The rows of X fall into several groups, which share some directions, and each row is roughly a mix of its group's hidden directions.
X, 126 rows:
-444 -126 -197 132 181 57 -215 -110 -107 25 14 -12
-65 194 47 -194 -73 70 155 -337 -35 34 379 -7
224 252 117 -79 -123 163 -128 48 -69 16 369 -202
-301 -64 -139 -66 -59 -82 -159 -139 -327 -74 206 220
-168 213 111 61 21 -68 281 -240 368 -25 -8 -91
-89 -279 199 -185 16 132 -70 -12 -379 -84 84 -189
307 -174 -20 155 -9 89 -205 159 19 -197 -336 10
193 175 -209 -3 -33 39 176 327 141 -38 -247 -203
283 14 34 33 -79 102 211 246 22 -142 -383 -64
155 -163 303 -91 -300 47 -57 -142 -151 -136 39 -258
83 268 240 -344 112 54 -83 153 -146 70 195 -105
204 231 -10 -102 346 217 80 -50 20 170 124 -224
17 -13 383 -235 154 31 -55 -215 -292 -1 -117 16
106 262 167 -253 207 200 148 63 -10 65 121 -277
-256 295 135 -165 112 57 15 -116 -20 -67 367 95
-78 34 80 -167 -15 -12 434 -41 326 131 -102 104
136 -168 -237 7 -134 -423 -32 -165 -41 70 -103 173
206 -110 -341 -21 132 106 203 -126 -79 326 -70 -34
-51 -62 4 182 -56 -69 232 68 271 -2 -387 215
-211 65 -119 -103 19 -45 0 320 -154 -195 -368 25
194 -202 -192 114 -67 -75 -205 -274 -186 48 284 -59
185 163 8 -246 262 169 78 235 -161 17 -196 -176
15 341 -57 -273 164 40 6 152 -132 117 289 -123
281 -41 -36 278 -70 154 63 82 324 -18 -103 -248
-212 -19 -113 336 -17 46 246 -186 259 -97 -176 -14
253 -216 8 -96 39 171 29 92 -97 403 -25 208
191 153 -73 -117 49 12 304 159 28 -18 -369 -198
83 119 88 -237 93 133 -52 85 -226 -174 -126 -397
167 63 80 -138 -240 -73 64 258 162 -63 -389 57
-191 -176 -272 160 -1 -178 88 70 144 103 -284 229
97 -41 -367 67 -177 -14 120 123 224 276 -112 159
195 251 242 -213 -64 41 282 -214 66 -39 169 79
55 137 38 -82 -155 -182 290 -386 156 -126 -40 117
-400 -225 -60 174 -74 -137 -297 -21 -48 -123 -14 -31
-277 155 -178 -42 221 -62 -125 58 338 26 -151 181
-45 167 71 -104 -130 112 56 -274 -31 -7 458 -107
-58 -17 -121 204 -50 -82 -99 -133 300 25 -30 434
202 163 97 47 -115 124 326 -66 367 98 -35 -111
-463 -19 -203 96 191 63 135 -71 -41 134 -130 -102
-240 164 -33 -27 -87 -149 -212 -157 -264 -119 127 301
-179 -116 27 325 26 26 -5 -92 329 -108 -270 145
-101 212 100 -203 123 126 167 335 28 -36 -300 -78
-75 207 17 -129 -170 -323 266 -229 79 9 219 8
408 -79 183 18 -211 -144 -23 -176 90 30 230 104
55 292 -308 -286 52 -98 200 164 -82 3 -77 -142
-329 55 351 -78 -101 -53 -109 -61 -49 -238 216 24
-16 -265 1 236 -298 -76 -192 -193 -15 -64 7 276
-299 126 39 -67 34 -96 -162 233 -9 -309 -232 -155
191 -101 106 -144 183 174 289 -47 -26 161 -95 -335
57 144 -251 -136 269 -65 217 177 -75 192 -44 -268
-158 108 42 -96 325 230 113 53 379 -35 21 98
-55 -237 234 -255 -34 -208 -152 24 -231 91 -78 248
-97 -79 133 259 -73 98 6 -239 229 60 345 167
76 -157 241 215 -31 -82 -27 -213 97 63 225 351
215 161 -186 4 -49 34 186 353 168 3 -244 -135
86 -27 -29 -121 320 284 255 -148 48 185 97 -190
-189 -19 144 -17 27 -123 -298 269 60 -91 -245 264
468 62 237 -126 -115 -12 23 142 162 23 9 140
-40 -158 415 -151 -100 57 -159 75 -223 -170 -57 -169
41 -95 286 -10 -256 89 -226 -236 -122 -82 216 186
15 225 -352 -57 -16 -280 68 -13 -161 250 112 114
-430 -133 -212 180 -11 -60 -12 -198 -214 -33 54 -58
86 -63 332 127 -212 138 -164 130 266 -235 -57 -40
-103 -117 322 -129 -94 42 -28 -266 -115 72 304 196
31 -175 -237 131 -1 113 123 237 30 233 -159 326
-57 -215 319 -9 -25 56 -318 211 -105 -29 -61 244
-296 49 184 -104 229 149 45 124 238 -255 -152 67
-280 19 -469 87 121 -12 -96 89 51 173 -10 73
275 61 247 -135 -251 -268 38 74 18 -223 -129 91
254 -320 14 196 10 146 -232 136 -79 -19 -251 85
29 23 -45 51 29 111 -6 -289 -49 128 469 -184
-204 -204 186 181 -194 -195 -202 -188 82 -97 70 229
-303 -203 -139 33 151 11 -236 -220 -192 153 158 102
14 -137 282 26 -181 17 -8 -338 -111 -73 325 -80
382 -93 -280 100 -13 94 196 -106 38 263 6 -57
32 -216 282 109 -15 185 -382 122 -100 -169 -22 55
96 37 169 -239 119 -74 -165 -54 -262 -42 -102 -386
-413 -58 -396 14 118 -61 -110 -36 -53 92 -49 26
228 -2 209 126 -215 -168 111 -326 136 -157 136 -99
138 -31 183 29 43 180 300 -144 -3 -28 -212 -362
107 234 202 -227 74 143 52 290 -6 -167 -195 -198
97 -78 -373 50 117 62 188 -212 0 328 73 91
277 90 -120 -135 233 163 107 -261 -117 240 162 25
66 -80 -272 7 -179 -319 103 98 -57 -58 -273 236
257 7 282 -188 72 115 269 -178 28 203 -98 -145
119 281 -97 -238 175 -101 164 230 -69 196 14 -230
-257 -246 271 40 -106 -107 -234 -219 -127 -99 101 113
-34 124 -231 9 116 116 244 251 207 57 -324 71
-66 287 122 -240 74 -94 37 158 158 -75 -209 320
-10 247 -387 12 50 -12 199 158 139 -54 -162 -221
-86 82 160 124 -33 68 -202 -158 -12 -75 493 -24
-294 57 -106 130 149 -32 6 -291 -22 -18 385 37
-375 -9 147 76 39 -12 -227 -79 -61 -62 361 102
14 -211 390 -96 -260 -62 -171 -179 -69 -36 18 177
76 -142 256 45 -184 197 -96 100 -100 -242 44 -347
-301 -28 62 -26 -10 -148 -142 -123 81 146 312 312
-211 98 -167 -32 304 16 173 197 325 -18 -144 70
-52 -204 -31 339 -213 -53 -59 -108 220 -159 -191 207
96 151 345 -180 -135 92 -300 27 -101 -186 130 -117
54 -62 -165 -79 -237 -154 251 -104 80 -63 -396 -122
217 233 190 -131 147 249 46 -14 128 36 149 -308
-186 -236 -361 163 120 -195 52 64 -64 -2 -251 47
-144 192 -43 96 207 94 138 -190 360 -15 -130 -230
-55 175 216 -93 64 15 -42 -240 188 98 418 -61
-206 30 -94 24 213 134 -38 -177 -139 123 438 -28
114 291 147 -333 156 27 -18 48 -211 152 194 -113
-217 59 -82 6 151 42 -73 -303 22 159 389 -143
-200 -40 -358 -131 8 -188 -87 24 -257 164 168 156
260 156 275 -204 84 125 -106 105 -39 -151 -67 -305
-12 225 -110 -217 162 -58 -134 302 -240 45 181 -185
107 425 357 -121 -22 76 -68 -1 146 -86 33 43
81 -253 237 -243 170 50 163 -202 9 247 -107 139
317 29 234 -205 -61 -263 -113 5 -59 -154 -211 -143
230 147 140 -69 -160 50 -81 397 111 -122 -222 -91
54 -7 19 71 3 -8 66 232 218 -131 -480 122
-208 33 -349 64 171 -70 57 -39 222 103 35 326
36 195 -292 17 59 -182 158 -169 108 283 15 262
-146 -106 -276 104 -167 -300 -33 272 -172 -93 -134 -85
125 -68 99 -47 -60 150 268 -336 228 228 72 154
86 -128 482 -19 -137 -35 -110 -211 -85 -148 97 66
-109 -178 -173 -122 84 -349 -46 83 -179 181 -162 241
87 275 258 -349 67 52 8 61 -192 71 172 -149
399 27 404 -49 -102 58 36 50 175 -7 26 29
-106 -311 -323 155 6 -249 21 36 -52 61 -232 124
-29 129 -105 108 255 22 214 -60 379 63 -243 116
-1 -132 99 89 -218 40 177 136 22 169 186 423
Here is one row of each group, with its name. Which group are the others in?
92 317 -135 -216 55 -26 189 -73 -52 290 266 -1 => <21>
100 7 196 -215 -378 -104 -41 48 71 -147 -311 3 => <5>
206 -23 -7 -127 146 87 143 260 -13 214 -387 -58 => <36>

-321 -90 -306 189 -51 -82 -39 -230 -69 9 243 88 => <36>
-120 -9 104 -316 180 208 -48 -70 -211 63 345 13 => <21>
98 -256 341 -6 -156 170 -269 -135 -114 -96 132 35 => <21>
347 229 63 -180 -13 94 166 62 -55 -100 17 -336 => <36>
-302 31 -133 -30 -47 -79 -200 301 14 -175 -271 -148 => <5>
-304 -16 -55 118 180 -103 24 -390 -63 -72 242 53 => <5>
-276 -49 13 184 58 86 -90 168 202 -172 -316 215 => <36>
13 -195 -140 121 -268 -356 35 -94 -96 -32 -45 287 => <36>
-52 -286 209 181 -26 139 -380 24 -80 -85 84 172 => <36>
44 -73 -305 295 116 115 133 44 353 12 -96 -88 => <21>
81 -321 76 344 -2 260 -240 -72 -50 -94 8 -28 => <36>
